Each path below is one point turned by a fixed rotation once a step. After each direction that follows a path, write how fast that rotation turns it, in degrees per step (0 if it stays still).
Each turn is a multiple of 5 degrees from 10 to 175, or 0.
Each row of a path follows its step; steps can be skipped.
path 1
step 0: [  4   5  -8 -12  -1 -10  11   6  -8  -7  -6   4   0  11  -9  21   8   2
   9  -2   3 -10  -5  -3   7  -1  12   1 -18   8   1  -3  -3   0   4  -2
 -11   5   2]
step 1: [  2  -2   2  -1  -8   4  -4  -5  -8   3 -20  -6  -4 -10  -4 -15   2 -18
 -14 -10  -7  10  -2   8   0  11   4  -8   2  -9   8  -4   5   4 -10  -5
   5  -2   2]
step 2: [  5  -9  -4   5   5   2   4  12  15  -5  10 -14   0  -3  18   4  -6  -3
  -3  10   1  -8   7   2   4  -2  -1  -7  -1  14  14   8  -9  -7   9   5
  -8  -6   5]
step 3: [  5  -5   8  -9  -7   1  -5 -14   0   0  -1   1   5  10 -15  -7  -6   8
  -8   4   4  16   7   3  -5 -11  12  14  -4  -3  -4   5  10  -5   3   1
 -12   3 -12]
step 4: [ -6  -1  -1  -3  11  -6   2   8   1  -4  -3   3   8   2   8   7   2   6
   4 -11   6   6  -3  -1  -1  10   9 -22  10  -7  -5  -7 -18  -8  -4  -3
   7  -8 -11]
step 6: [  4  -7  11  -9  -5   2   6   5   3   3   6 -12  -8 -10  16 -10  -5  -3
  -2 -19  -2  -3  -1   8 -11  -2   7   7  -5  -5 -14   0   5  -5 -11  -1
   2 -11   9]
step 7: [ -2   3 -11   0   9   3   7  -9   9   9   9  14  16   0   6   8   1  -2
 -12   9   7  -5   4   0   7  10  12   0 -16  -3  10  -7   0   4  11   3
 -13   2   2]
step 8: [  2  -9   8  -9  -5   9  -9   4  -9   3 -17 -10 -10   7 -11  -4  16   7
  -4  -1  -4   0   4   6  -8  15  -8   1   2   0  -5  -6   1  -8   5   7
  -6  -1 -17]
step 9: [  4   5  -5  16   4 -11   6   2  20  -5  -3  -1  -3 -13   2   9  -3   0
   3 -10   2  17  -1 -10 -12  -3  -3  -9  -4   7  14  -5  -6  -4  -3   2
   4  -5   4]
step 10: [ -6  -5  -1   3 -17  -3   5  -9  -9  -3   2   0   4  18   4   2   4  -9
   6   6   5   0   9  19  -9  -8   5   2   7   3  -4   9   3   4  -8   5
 -18   3   7]
Directions:
[-1  1  0 -5  1  0 -1 -3  1  1  1  2  1  1  9  2 -2 -1 -3  1 -2  3  1  0
 -1 -3 -3  4  0  4 -3  4  1 -3 -2  0 -3  0  3]	95
[ 1  0  0  0 -5  0 -1  1 -4 -2  0  4  1  1  4  2 -2  0  8 -2  0  0 -1 -5
  0  0  2 -3  3 -3 -1 -2  6 -1 -1  2 -1  1  4]	65
path 2
step 0: [  7   4   5 -10   2  -6  -7  18  -4  -5 -12  -5   2   9 -11   6 -10   2
  -8 -10 -19 -11 -15  13   5   4 -11   2  -2  -1   7   4  -1   5  -3   1
  -9   9  -4]
step 1: [ -7   9   5 -10  13   9   2   8 -13   7  -3   3   2   1  13 -13  -1  -9
   7 -12  -5  -8 -16  -6  -2  -8 -14  -1   4  -4  -7   0   5  -5  -5  17
  -1  -9  -6]
step 4: [-10   5  -5  -6  -6  -7   1  -3  -8  -7   3   6 -17  -6  11   0  -8   6
   1 -11   1   0  -9  -8  -7   3  -5  15  -5  -7 -12   9  18  -9   4   3
   7 -15  -1]
step 5: [  9  -5  -8 -13   1  -7  -1  -7   1  -1  -6   2  -2  15  -3  -2  -5  19
   4   2 -17   1  -4  -1 -18  -6  11  16  -1 -12  -1   3   6   7   1   1
  -1   9   8]
step 6: [  6  -2   8  -5   1  -8   0   6  -1   5  -2  17  -6   7  -4   0  -6   1
 -10 -11   1 -21 -13   7   7   0   1  11 -11   2   1  16   5  -7  -9   9
  -9  10   5]
step 7: [-13  12  -3   2   4   2   0  -5  -7  -7 -12   6   7  18  16  -2 -15   4
   2  -9 -10  -9 -11  -7  -8  -4  -4   6   1   3  -5   4  -2  -8  -9   4
  11   1 -12]
step 8: [ -5  -1   2 -10  14   0   3  -9   4   9   9  -1  13  17  -9  -7 -11  12
   4  -4  -3   4 -15   7  -3   1  -7   4   6   2   3  -8   1 -11   3   9
  -4   8  18]
step 9: [-28   9  -8  -7  -5  -8  -2  13   0   3 -11   3  -3   5  -3   0 -14  -8
   7  -3  10  -5  -3  14   4   0  -7   3  -6  -2  -2   9   0  -6   2  -2
  -9   4  11]
step 10: [-13   4   3  -7 -11  -4   3  -9  -7  -2  -3 -10  -2   3  11  11 -10  -5
   4 -11 -17  17  -7   2  -4   4  -1   4  12 -13 -10   7   8 -10  -1   8
   5  -6   8]
step 11: [ -4 -12   7 -14  -3  -6  13  12   6   0  -2  -5  -9   5 -10  -9 -12  12
   7   1 -10   9  -9   0   0  -3  -3  19 -11  -8   1  -4   8  10   6   6
  -7   4   6]
Directions:
[ 6  3  1  2  1  1 -1 -3  2 -1 -3  5 -2  2 -3  1  1 -2  2  0 -5  0 -3 -1
 -2  0 -3 -1 -6  5  0 -1 -2  2 -5  2 -1  0 -2]	55
[ 2  1  0 -4 -1 -2 -1 -4  3  0 -1  2 -3 -3  2  1 -1 -4  5 -1  1 -3  2  2
  3  0  1  0  5  1  1  2 -2  1 -2 -4 -2  8  2]	110
[ 1  0  0  2  1  1 -3  4  3  5 -1  1  2  2  0  5 -2 -3  1 -2 -2 -1  1  2
  2  5  2  1  1  3  0  8  1  2  3  0  2 -4 -1]	115
[-1  0 -4  2  1 -3 -5 -4 -3 -1 -1 -6  2  3  3  6  2  1 -2  0 -3  2  2  0
 -4  3 -3  1 -1 -1  1 -1 -1 -1 -3 -4  3  3 -2]	140
[-2  6 -6 -1 -2  0 -3 -3  0  1  4  3  3 -1  0 -3  0  3  3 -2  5  6 -3  2
  3  2  1 -3 -2  3  2  0 -1  0  2 -1  2  0  0]	65
path 3
step 0: [ -4  -6   2   0 -12  -4 -11  -1   9  -1  -6   8  -3   0   3  10 -18  -3
   9  10 -16  -1   2  10   8  -9  -7   3   4  -9  -1  -3 -13   2 -17  -1
  -3   6   1]
step 2: [-17   3   1 -10  -3  -9   1   2   4   5  -9   1   0  13  10   6 -11   1
 -13  -2  -8  -6   6   4  -2   4   5  24 -10  -1  -3   2   6   5   1  -1
  13  10   2]
step 3: [  8 -12   2  -1  11  -3  -3   7  12   4 -11   9   4   3  -2   9  -8  -6
  -7  -8 -22 -10   3   2  -1   0  -6   3   3 -12   9   7  -6   0 -11 -12
  -6  -7   0]
step 4: [  2  -2   0  -1  -3   2  -5  -4  17   5 -10  -4   2  -3   4  -1 -14   5
  -4   8  -6  -1 -14  -2  -8   9 -10   3   4  -5   9 -17  -2  -1   7   0
  21 -12   2]
step 5: [-14  -2  -6  -9  18  -2   6  -6   7  -3  -5 -13  -2  10  12  14   2  -8
  -2   1 -13  -5   0   5 -15  -9   8   8   2   5   6  -1  -3  -6   5   1
   8   1  -6]
step 6: [  2  -9  -3  -5  -2  -7  -4  13  10  12   2  -1  -5  -4 -11   8   7 -15
 -21   1 -13  -9  -7   3  -1  -4   2  -2  -7  -2  -6   3 -13   2   1  -6
  10  -9   0]
step 8: [ -3   8  -4   7  12  -4   2  -8  -6  -6   1  -4  -1   5  -1   5  -2 -14
 -15   1  -8  -3  -2 -10  -4 -18   3  -3  -3  -6   9 -10   1   6   4  20
  12  -8  -2]
step 9: [-10  -7  -6   7  -7  -6  -9   1   8  -4  -9  -4 -10   6   6   1   6  -2
 -18   3  -2 -11  -6   4  18  -8   3   7 -11  -2  -1  15 -12   2   0   6
   7   5  -7]
step 10: [  1  -6   5   4  11   0  -8   0   8   9 -15   1  -3 -17   4  -5  -5 -11
 -11  -8   0  -1   7  -3   4 -10 -20 -11   4  -5   4   3   2  -3  -6   5
   1   5 -14]
step 11: [ -9  -5  -6  16  -4  -7   4 -10  -2   4  -8  -5 -12   0   4  -2 -15  -2
  -6  16  -2   4   1  -2  -5  -1  -2   3  -2 -17  -6 -12   3   0  -1  16
   8  -4  -9]
Directions:
[-2 -1  0  2  2 -3  0  0  2  3 -3  0  1  2  1 -1 -2  1  1 -3  0  1 -3  0
 -2  6 -1  3  2 -8  0  3  5 -4  3 -1 -3 -1 -1]	40
[-4 -1  1 -1  1 -2  1  0 -6  0  2 -2 -3  7  0  0  2  4 -1  0  0 -6  2 -1
  0 -4 -1  0  2  0 -3  2  3  0  3 -2  3 -1  3]	110
path 4
step 0: [  4   0  -2  -7  -2  -3   4  -6   9  -3 -15  -7   4  -1 -15  -2   3  -8
   3  13 -16  18  -3   6  -5   4  -8   2   1   3   9  -1   9  -8 -10  -3
  13  -1  14]
step 1: [  8   0  -3  -9  -7   8  11  11   1  12  -9  -8  -6   3  -6  -2   2 -14
  -8   2  -6   7   2  21  -7 -11  -3  -2   6   7   9  -4  -9  -3 -10   9
   6   0   1]
step 2: [  5   9   2 -13  -9  -6   9  -9  -1  -2   6  -1   6 -11  -5   0  13  -8
  -6  -9  -8   4   6   7  -3  -2  -4   2   7  -2  17  -1   2 -16 -11   6
  15   5  -6]
step 3: [  7   2  -9 -13  -9  -4   2 -15  -3   4  -1   3  -6  -2  -8  16  11  -7
  -8   4  -5  -5   3  22   8 -10  -1  -2  -1  -1   8 -13  -2   4  -3  -2
   5  -1  13]
step 4: [ 10   4  -4  -9   0   1  -8   5   7   2   8   3   9   5  -4   5  15  -8
   4   8  -7  -5   1  15  10   6 -16   1  -7  -9  12  -5 -11 -11 -13   4
   7  -5  -3]
step 5: [  0   3   8 -12 -11  -5  -5  -9  -4   3   2  -5   4   0  -8   9   1  -8
 -11  13  -8  12  -7  10  -6   5 -12   2  -7  -4  16   6  -5  -1  -7   0
  -9 -12  11]
step 6: [-11   0   4  -5 -15   9   0   2   5   0  -3 -10  11   4 -15   0   1 -16
   8   3   2  -3  -2  13   4  -8  -5  -2   4   4  21  -3 -11  -4  -3  -2
   4 -13   3]
step 7: [ 10   5   8  -6  -7  -5  13  -3 -15  -3   1  -5  -3   4 -18  -8  14 -11
   2   8   5   2  10   4   3  -5  -3   2   4  -6  14  11  -7 -12  -4   3
  -5  -4   7]
step 10: [ 10   8 -11  -1   0   5  11 -10   5  -1   7 -11  10   3  -6   0  -5  -3
   0   8 -12  16  -6  18  -2  -2   5   6  -6 -11   6   1 -13 -11  -4   4
  -5  -4   7]
step 11: [  0 -18  -3  -8 -11   9  10   0  -6  -2   7  -2   8  -6  -2  -6  -4  -6
   1  12   0   4 -12  11  -3  -4  -2   2  -1   0  21  -5  -5 -10  -6   1
  12   7  10]
Directions:
[ 2 -1  1 -2  4 -7  4 -5 -3  1 -4  4  1 -4 -1  0 -1  1  0  2 -1  2  3  0
 -2  2 -2 -1  1  0 -3  4  2 -2  0 -2 -4 -3  4]	155
path 5
step 0: [-13  -5 -15 -10  -3  -2  11  -3  11  12   9  -3  18   1   2  -3   5   5
 -10  -3   0  -6   5 -10  -1   6   1 -12   8   2  -5   7  -7 -16 -12  -3
   6   1   4]
step 1: [ -4 -14  13 -11   5   8   0   0  10  -2  -7   3   1  -4  -4  -1 -16  -2
  -6   0 -12  -6  -4 -13  11  13  -3  -1  14  -9  15  -3   8  -5  11   7
  -2   2   9]
step 2: [ 17 -12  -2   2   2 -20  -6   4 -14  -6 -11  -3   6   4   6  -2   3  -4
   3 -14  -2  -5   3 -14   1   2  10  -1  -4   3   0   4  20  -2  -2   3
  -9  -5   8]
step 3: [ 10  -3  -4  12  -4  21  -5  -2  -9  22   6  -8  -8   6   1  -1  -3  -2
   9   4  -8   0  -5  -8   3 -15  -4   3 -13   8  -1  -6   5   4   1   7
   1 -11  12]
step 5: [  3  -3  -9   4 -11   2   3  10  15  -3  18 -10   4 -10  -5   3   3  -8
  -4   5  -4  -2  13   7   1  -9  -5  -3  17  -9  17  -5   1  14  -4   5
  -7   5 -10]
step 7: [  2 -11   5  -2   6   6  -8 -19   2 -10  -2  -6  -2  -9 -12  10  -9  -1
   9  -3 -14  -9   5  -2   6  11  -4  -5  -9  -3  -5 -16  12  -2  13  -4
   5  -4  -3]
step 8: [ 10   5 -10  -4  -4  -2   3   3 -10  -1  -4   0  16  13  -7  -1   0   5
  -4 -16  -6  -2   0   4  -9   0   9   3 -19 -10   2  -8  14 -12 -15  -8
   5  -9   1]
step 9: [ -4  -3  -8  12  -1  22  11  16   1   6   6  -3  -7  14   5   4  -3  12
   0  -2 -16  -2  -9   2   3  -4   8   4   8  -2   7  -8  -8  -8  11   1
  -2 -10   1]
step 10: [ 13  -4   7  -4  -1 -13  13   2  -1 -14  14   8  -6   8  18  -3   4  -1
  -3  12 -11   7   0  -5   6   8  10   2  10 -10  -8   4  -7   4  -8  -5
  -7  -3   1]
step 11: [ 10 -20 -11   6   1   4  -7   3   4   7   9   4   6 -10   0 -12  -4  -7
   6  10  -5   3  -1  -8 -10   0 -10 -10  -2  -6   4   8   1  19   5  -4
  -3  -1 -16]
Directions:
[ 1 -1  2  0  2  0  0  2  0  8  1  3 -1 -2  0  0 -4 -1  0  1 -1  3 -1  1
 -4  0 -4  4 -3 -5  5  3 -1 -3 -4  0  3  0  2]	140
[-2 -4 -3 -3 -1 -4 -2  0 -2  2 -5 -2  5 -4 -1  0 -2  3 -2 -1 -1  3  0  3
  5  3 -2  0 -1 -2 -1 -5  0 -1  2  4  1  0  3]	60
[ 1  1 -1 -2  2  7 -3  3  2  0  2 -4 -2 -3  0 -1 -4 -1  2  0 -1 -1 -1  0
  5 -1 -7  2  1  1  4 -2  0  1  4 -1 -2 -2 -4]	175
[ 0 -1  0 -2  4  4  2  2  3 -1  0  0  0  1  4 -3  0  1 -1 -5 -2  4  0  1
 -1  2  3 -4 -3 -7 -4  1 -2 -3  3 -3  1 -1 -3]	35
[-4 -2 -2  3 -4  6  0 -2  1  3  0  1  3 -3  3  2 -2  4 -4 -2  1  4 -1  1
  1 -2  1  0  0  4 -1  5  3  1 -2 -1 -2 -3  0]	125
[ 4 -2 -2  3  3  0 -2  5 -2 -1  3  1 -3  0 -1 -4  3  3 -2  8  2  3 -1  4
  5 -2  1 -1 -1 -1 -2  2  0  2  0  1  0  0  2]	55
path 6
step 0: [ 15  -9   7   0   2 -18   1   5  -2   0   2 -14   7  -1  -8   3  15  -6
   2   4  -1  -3   0   1 -18   7   1   5  -2   1  -6  -7   5  13   1   2
  -6   8   4]
step 1: [ -3   8 -10  14  -6  -3 -14  -1  12   2  -4   5  12  -5  -5   8   1  -7
 -12  14   5   7  -6  -8 -10  -7  -2  -3  -8 -11   5  -7   6   3  -1  -1
 -10   4   2]
step 3: [  5 -11   5  -6  -4 -13  11   4  -6  -1  -2 -15   7   9  -7   3  13  -5
   0   2  -7  11   3  -2 -10  -3   5   5  -6   5  -6   7   2   9  10   7
  -6   4  15]
step 4: [ -6  13  -5  17  -2  -8 -12   1   7  -3  -5  -2   1  -9 -11   5  -3   0
   1  10  -3  13   5  -8 -11  -9   8   4  -6  -3  -6  -8  -6  -3   3   1
 -13  10   3]
step 5: [ 14   0  12   6 -10  -2  -7   5  -4  -1  11  -5   4  -3  -6  -6 -10  -9
  -3   3  -5  12   1  -5   5   4  14  -2  11  -9  19  -3   4  -2   2  -7
  -4   2  -4]
step 6: [ -3  -5   4  -6  -8 -11   8   7   3   7   5 -18  13  12  -5  15   7  -8
  -1  -1   2  13  -3  -2   3  -6  -3   0   4   5   5  -1  -2   7   9   1
  -1  -9  15]
step 8: [ 11   0  10   4 -14   1   5   8  -1  -7   3  -6  -4  -4  -5 -10  -6   2
   5   7  -2   3  17 -10   8   4  17  11  15  -9   4   1   1   0   6  -4
  -6   2  -3]
step 9: [  1   5  10  -2  -2 -12   8   3   9   8   6 -14  10   6  -7  17   7  -8
  12  -2   8   1  -1  -7   1  -1   0   4  11   0  -1 -13  -2   9   2 -11
   4   0   6]
step 10: [ -6  10  -5   3  -4   5 -14   3   6  15  -7 -14   3   7 -12   0  -3   9
 -13   3  10   4  -1   4  12  -9  -4  -5  -2  -4   0 -11   4   4   0  -6
 -12   6  -2]
step 11: [  9  -1  -5  -7 -17   1  14   5   0  -4  -1 -10  -9   3   6  -9  -2   4
  -9  14   1  -5  12  -2  11   1   8   3   9 -13   2  -1   7   1   7  -4
  -8  -6  -2]
Directions:
[ 3  0  0  1 -2 -5  2 -1 -1  1 -2 -2  1  3  1  0 -1  2  2 -2  3  1  6 -3
 -1 -5 -1 -5  1 -1  5 -4  3 -1 -3  2 -5  3  1]	0
[ 2 -3  1  0  1  2  0 -3  1 -3  2  0  0  4  0  0  0 -3 -2  3 -5  4 -1 -3
 -4  1  0 -2 -7  2  2 -2 -3 -5  2  3  0  3 -1]	25
[-4  3 -2 -6 -1  0 -1  0  4 -4  3 -1  1  2  5  3  1 -2 -3 -1  0 -1  0 -6
 -5 -2  1  1  5 -1 -2  3  1  1  0  2 -1 -2  0]	135
[ 1  3 -1  4  0  1  3  0  0 -1 -1  2 -3 -3 -4 -2  2  2 -6  3  5  3 -1 -1
 -2 -3  0 -1  2 -4 -1  1  1 -5 -1  4  2 -2 -5]	115
[ 4  0  4 -2  2  2  8 -1  1  0  4  5 -1 -1 -1 -1  1 -5  0  0 -2  1 -1  0
  4 -3  4 -1  5  1  2 -2  1  1 -2  0  1  0  3]	115
